0: np.array([98, 131, 117, 192, 153, 142, 101, 210, 137, 63, 91, 82, 114,
          113, 147, 131, 186, 242, 87, 120, 176, 82, 139, 72, 141, 73,
          123, 123, 163, 173, 199, 140])
1: np.array([102, 134, 114, 189, 154, 140, 103, 206, 137, 72, 95, 83, 114,
          112, 144, 128, 183, 233, 89, 118, 169, 85, 139, 78, 138, 74,
          124, 123, 161, 168, 196, 140])
2: np.array([162, 171, 69, 119, 167, 111, 133, 134, 134, 200, 164, 112, 117,
          116, 93, 94, 138, 93, 123, 90, 63, 129, 134, 165, 94, 89,
          132, 123, 122, 82, 155, 130])
3: np.array([198, 150, 133, 190, 114, 103, 106, 111, 142, 155, 158, 160, 122,
          160, 131, 149, 127, 130, 165, 67, 103, 180, 137, 130, 106, 91,
          108, 112, 150, 117, 156, 107])
4: np.array([57, 89, 110, 43, 110, 160, 146, 126, 131, 114, 115, 106, 98,
          78, 135, 65, 85, 101, 119, 149, 129, 69, 128, 77, 133, 162,
          138, 125, 66, 132, 92, 135])
5: np.array([190, 135, 165, 173, 128, 93, 149, 109, 126, 163, 174, 132, 150,
          190, 143, 58, 130, 74, 168, 91, 52, 159, 143, 121, 93, 95,
          157, 143, 139, 109, 164, 131])
6: np.array([92, 144, 140, 120, 161, 117, 159, 129, 130, 106, 97, 111, 99,
          105, 159, 105, 142, 101, 140, 134, 148, 153, 120, 108, 122, 141,
          104, 130, 169, 174, 99, 127])
7: np.array([207, 151, 147, 188, 139, 94, 141, 112, 117, 180, 204, 134, 165,
          216, 132, 54, 141, 96, 163, 83, 30, 173, 148, 94, 93, 105,
          162, 116, 84, 101, 194, 114])
8: np.array([174, 142, 126, 150, 121, 110, 121, 114, 146, 180, 173, 137, 129,
          134, 131, 147, 109, 121, 148, 83, 92, 113, 141, 102, 113, 77,
          116, 125, 116, 99, 176, 126])
9: np.array([152, 93, 162, 184, 124, 150, 151, 167, 108, 62, 99, 119, 116,
          148, 135, 116, 182, 160, 152, 121, 201, 179, 134, 127, 158, 96,
          136, 132, 147, 158, 114, 159])
10: np.array([76, 125, 112, 168, 130, 135, 110, 169, 143, 62, 97, 134, 131,
          125, 157, 129, 170, 233, 119, 158, 133, 49, 114, 74, 140, 107,
          129, 137, 136, 153, 177, 114])
11: np.array([39, 107, 156, 66, 134, 126, 151, 113, 144, 99, 95, 146, 117,
          115, 163, 59, 110, 66, 131, 181, 94, 89, 97, 111, 138, 196,
          129, 154, 141, 148, 73, 113])
12: np.array([199, 173, 114, 137, 149, 118, 134, 119, 116, 218, 205, 103, 134,
          143, 96, 93, 120, 100, 130, 111, 58, 135, 128, 170, 109, 93,
          147, 115, 88, 72, 170, 119])

np.array([174, 119, 63, 187, 144, 141, 135, 156, 96, 107, 140, 148, 151,
          172, 83, 130, 186, 181, 133, 124, 172, 196, 129, 153, 135, 122,
          149, 112, 93, 128, 142, 151]) : 9 3 8 2 6
np.array([95, 145, 116, 132, 141, 117, 140, 143, 136, 94, 82, 187, 103,
          113, 142, 150, 155, 131, 139, 138, 152, 143, 112, 114, 149, 144,
          93, 141, 175, 158, 101, 119]) : 6 9 10 11 3
np.array([137, 118, 116, 184, 159, 129, 159, 170, 107, 69, 102, 123, 124,
          139, 137, 100, 192, 164, 150, 116, 170, 200, 143, 77, 120, 104,
          124, 113, 127, 168, 126, 143]) : 9 6 1 0 10
np.array([205, 160, 168, 191, 131, 112, 100, 130, 144, 125, 127, 92, 139,
          166, 144, 179, 141, 142, 115, 72, 139, 174, 146, 140, 107, 72,
          128, 125, 179, 136, 183, 144]) : 3 8 9 5 2
np.array([162, 172, 67, 119, 166, 110, 132, 134, 134, 200, 164, 117, 118,
          117, 92, 97, 139, 94, 124, 91, 63, 129, 134, 165, 95, 90,
          132, 124, 122, 81, 156, 129]) : 2 12 8 5 3
np.array([191, 137, 165, 174, 128, 94, 146, 110, 127, 161, 171, 129, 150,
          188, 143, 65, 131, 77, 165, 89, 57, 160, 143, 122, 94, 93,
          155, 142, 141, 110, 165, 132]) : 5 7 3 8 12
np.array([93, 121, 170, 38, 98, 164, 106, 102, 115, 180, 172, 88, 151,
          97, 128, 139, 63, 103, 83, 163, 115, 74, 123, 128, 165, 158,
          139, 116, 70, 131, 98, 114]) : 4 11 8 6 12
np.array([142, 103, 136, 164, 101, 152, 118, 158, 125, 67, 90, 165, 129,
          137, 122, 194, 161, 188, 141, 124, 226, 152, 129, 93, 159, 97,
          104, 127, 135, 152, 122, 150]) : 9 10 1 0 6
np.array([85, 141, 141, 53, 154, 106, 131, 86, 158, 181, 117, 122, 128,
          105, 114, 106, 87, 37, 133, 157, 39, 112, 111, 184, 84, 186,
          120, 146, 141, 88, 88, 126]) : 11 2 6 4 12
np.array([97, 143, 138, 124, 159, 115, 158, 127, 131, 109, 101, 114, 102,
          109, 156, 101, 141, 100, 142, 133, 143, 154, 120, 109, 120, 141,
          107, 131, 168, 169, 103, 127]) : 6 11 9 4 8
np.array([204, 158, 163, 196, 118, 97, 92, 122, 138, 157, 153, 127, 137,
          160, 130, 189, 125, 151, 155, 68, 116, 194, 152, 114, 100, 88,
          88, 105, 159, 125, 155, 121]) : 3 8 5 7 12
np.array([146, 105, 79, 157, 127, 147, 139, 142, 123, 49, 73, 136, 109,
          128, 116, 135, 155, 159, 121, 150, 246, 149, 112, 151, 139, 129,
          141, 136, 147, 145, 123, 160]) : 9 6 1 10 0
np.array([135, 116, 129, 83, 92, 101, 119, 85, 140, 182, 190, 167, 160,
          160, 135, 110, 61, 73, 135, 130, 39, 76, 136, 87, 100, 133,
          143, 141, 95, 79, 153, 101]) : 8 5 12 2 7
np.array([58, 91, 115, 44, 112, 160, 145, 127, 129, 116, 115, 102, 98,
          76, 133, 71, 85, 103, 119, 148, 129, 73, 130, 81, 134, 163,
          136, 123, 66, 132, 89, 135]) : 4 11 6 10 8
np.array([201, 158, 159, 193, 122, 98, 95, 122, 137, 159, 154, 125, 135,
          157, 129, 183, 126, 148, 154, 71, 112, 190, 151, 116, 99, 88,
          90, 106, 157, 123, 155, 121]) : 3 8 5 12 2
np.array([98, 145, 138, 121, 160, 116, 158, 128, 129, 113, 103, 111, 101,
          107, 155, 104, 140, 101, 140, 133, 143, 152, 121, 111, 121, 138,
          107, 129, 164, 168, 103, 126]) : 6 11 9 4 8
np.array([142, 102, 135, 164, 101, 154, 118, 161, 125, 66, 90, 163, 126,
          133, 120, 195, 161, 192, 140, 121, 231, 151, 131, 90, 159, 93,
          102, 125, 133, 152, 122, 152]) : 9 1 10 0 6
np.array([49, 85, 112, 38, 110, 163, 147, 128, 130, 109, 111, 101, 96,
          73, 135, 61, 83, 102, 117, 153, 131, 66, 128, 75, 134, 167,
          138, 125, 63, 134, 86, 137]) : 4 11 6 10 8
np.array([110, 151, 104, 158, 160, 125, 119, 156, 137, 91, 83, 165, 86,
          99, 137, 167, 169, 143, 141, 121, 169, 166, 113, 131, 152, 124,
          87, 129, 180, 168, 105, 121]) : 6 9 10 1 3
np.array([51, 87, 69, 33, 122, 170, 142, 134, 119, 129, 109, 119, 104,
          58, 93, 92, 100, 114, 100, 178, 131, 63, 116, 165, 149, 173,
          145, 137, 84, 115, 78, 148]) : 4 11 6 2 10
np.array([52, 86, 78, 45, 94, 158, 140, 127, 123, 110, 112, 177, 107,
          76, 124, 103, 88, 118, 121, 167, 137, 63, 125, 84, 151, 171,
          132, 131, 72, 125, 84, 110]) : 4 11 6 10 8
np.array([142, 104, 86, 149, 124, 149, 138, 139, 122, 55, 76, 135, 110,
          126, 115, 141, 150, 157, 122, 152, 240, 147, 114, 152, 141, 132,
          140, 135, 142, 143, 120, 158]) : 9 6 10 1 0
np.array([119, 119, 168, 143, 109, 131, 117, 108, 126, 123, 129, 151, 136,
          122, 144, 180, 126, 155, 143, 151, 154, 147, 113, 126, 159, 151,
          86, 122, 148, 152, 103, 121]) : 6 9 3 8 10
np.array([185, 135, 166, 173, 130, 95, 148, 112, 125, 158, 168, 132, 150,
          186, 142, 69, 134, 80, 167, 94, 59, 163, 143, 123, 97, 97,
          152, 142, 140, 112, 158, 132]) : 5 7 3 8 12
np.array([168, 122, 136, 178, 128, 141, 148, 151, 95, 93, 142, 123, 147,
          167, 131, 113, 170, 164, 148, 117, 169, 196, 138, 102, 132, 112,
          144, 105, 94, 151, 134, 134]) : 9 3 6 8 5
np.array([73, 80, 153, 85, 76, 130, 130, 65, 131, 119, 143, 228, 146,
          146, 143, 104, 86, 94, 151, 197, 100, 93, 84, 126, 160, 203,
          129, 145, 114, 128, 83, 84]) : 11 4 6 8 10
np.array([130, 117, 120, 174, 156, 131, 158, 166, 108, 73, 102, 123, 125,
          134, 137, 107, 186, 162, 149, 120, 168, 194, 142, 82, 123, 109,
          122, 114, 126, 166, 121, 143]) : 9 6 1 0 10
